Here are some points, each followed by its number:
[ 45  42  51  11  70  47  29   0  49 -45  68 116] 0
[ 45  22  37  -5  81  70  44 -18  27 -35 123  93] 1
[ 51  -9 -43 -37  13   9  14   4 -21 -11 -63 -23] 2
[  16   51  -93 -127 -127  127 -106  -26 -117   66 -127 -127] 3
[ 28  33  -4 -41 -10  34  25   9   3 -17  29  49] 4
[ 48 -30 -42   1  44 -44  47  38  12   4 -35  30] 5
[  1  34   3 -11 -46  73  22  -1  -9  -7  78  13] 6
[24  5 -2 12 36 15 55 19  3 28 25  7] 7
[ 18  34  21 -17 -41  35  28 -31  -4  25  32  31] 8
[18 16 37 48 33  3 67 -3 29 31 83 80] 9
[ 30 -17 -11  70  79 -57  65  47  33  36  -3  43] 10
[  52  -73 -119  -13  -13  -65  -14   53    0   39 -127 -123] 11
[ 18  12 -23  15  12 -30  31   7  -5  30  17   2] 12
[  6  -1   8   8  -6   7  33 -10  -3  23  31  48] 13
[  4  -5 -36 -17  25 -55  62  23   0  19 -52 -14] 14
[ 10  14   6  36  63 -70  59 -10  26  17  49  75] 15
[  2  24 -15 -19  -5 -12  25  -2  -9  20  34  -9] 16
[ -9 -21  48  52 121 -50  99  -5  15 -18 105 121] 17
[  6  24   1  45   9 -41  21 -14  -7 -13  42  -4] 18
[ -5  -5  12   5 -30 -14  -2 -19 -27  18  20   0] 19
[ -7  -7  29  39  37 -41  34 -10  -6 -16  61  32] 20
New points follow, each followed by the numbers of its three nearest points above by angle, seen from the average point of the numbered points, nearest first.
[-17  -7 -23 -11 -61   8   2  -3  -9  11 -21 -33] 3 19 11
[  5 -11  19   5  72   3  11  60  71  51  34  58] 10 9 0
[ -6  29 -11 -18 -32  41   1 -37 -58  12  18   5] 3 8 19
[ -2  -3  -5 -68 -43  54 -25 -35 -65 -22 -69 -72] 3 2 19
[  6  17 -18  17 -42  20 -60  17 -11  -6 -63 -34] 3 2 11
[  1  24  17  20 -38  30 -14  40  31  37  19  -1] 6 8 19
[-12   3 -15  -9 -18 -30  11  -1  10  19   6 -27] 16 19 11
[ -8  19  39 -53 -55  29 -81  55  10 -11 -51 -48] 3 19 2
[  8 -21 -34  17   5 -10 -16  28  50  13 -38 -49] 11 2 14
[  -8   34   18  -33 -127   88  -23  -72  -77   35   46  -23] 8 6 19
[-31 -19 -12   5  -4 -25  43  13  -8 -10  -8  24] 14 19 11
[-41  15   8 -30 -10  37 -35  13  13  34  49   7] 6 16 19
[-11 -41 -65  19   6 -44   4  36   2  23 -67 -20] 11 14 5
[-33 -11 -40 -39 -99  12  12   6 -19  13 -37 -55] 3 19 16
[  5   2 -26 -14   5   2 -13  -8 -46  26 -21 -33] 3 2 11
[ 14 -15  -5   3  -4 -16  31 -13  33  33   5  11] 11 14 12
[  9  26  59  57  20  12  -7  36  44 -29  -3  54] 0 9 20
[ 21  22  -6  43   2 -13  -7  27  41   7  22 -14] 18 12 11
[ 14   8 -28 -20  70  -3  20 -22 -27 -16 -34 -24] 2 14 11
[ 26 -34 -39  28   8  14  16  21  -8  11 -45 -60] 11 2 3
[-10 -43  -8 -15 -20  50 -21  48  13  45 -29 -10] 3 11 2
[-10 -29 -30  15   1 -53 -16  -6 -30  14 -47 -48] 11 14 2
[ -5 -28 -30 -22  31 -30 -32  -2  12  47  -6 -17] 11 12 14
[ 32   7 -22   5 -15 -52 -30  39  47  26 -18 -23] 11 12 14
[  7   2 -46  -6 -38 -38 -30  -5  17  55 -57 -49] 11 3 12
[  9  -6 -27  20  34 -32  15  29  14  32 -11 -18] 11 12 14
[-15 -62 -47  47  22 -63  16  21 -21   4  -1 -20] 11 12 14
[   0   11  -37  -37  -85   56  -54  -28  -56  -30 -105  -25] 3 2 19
[-18  -7  11  30 125 -36  41 -22  -3 -24  53  44] 17 20 15
[  17  -14  -23   12   25  -13  -24   72    7   17 -109  -27] 11 2 14
[-14 -57 -30  -4  22 -36  25  26   8   6  -6 -23] 11 14 5
[  2  12  18  13  36 -18  57 -13  36 -32  74  78] 17 0 9
[ 20 -23 -36  28  28 -53   6  17  10  30 -20 -36] 11 12 14
[-17  68  60 -30 -23  64 -25 -42 -61   7 -36 -67] 3 19 8
[  8   9 -39 -22 -14 -15   3 -33 -67 -63 -58  25] 2 3 11
[ -9   7 -25  24  -6  -3  38   5   6  27   4 -12] 12 11 14
[ 20 -30 -48 -10 -31  14  -3   5   1  16 -51 -59] 11 2 3
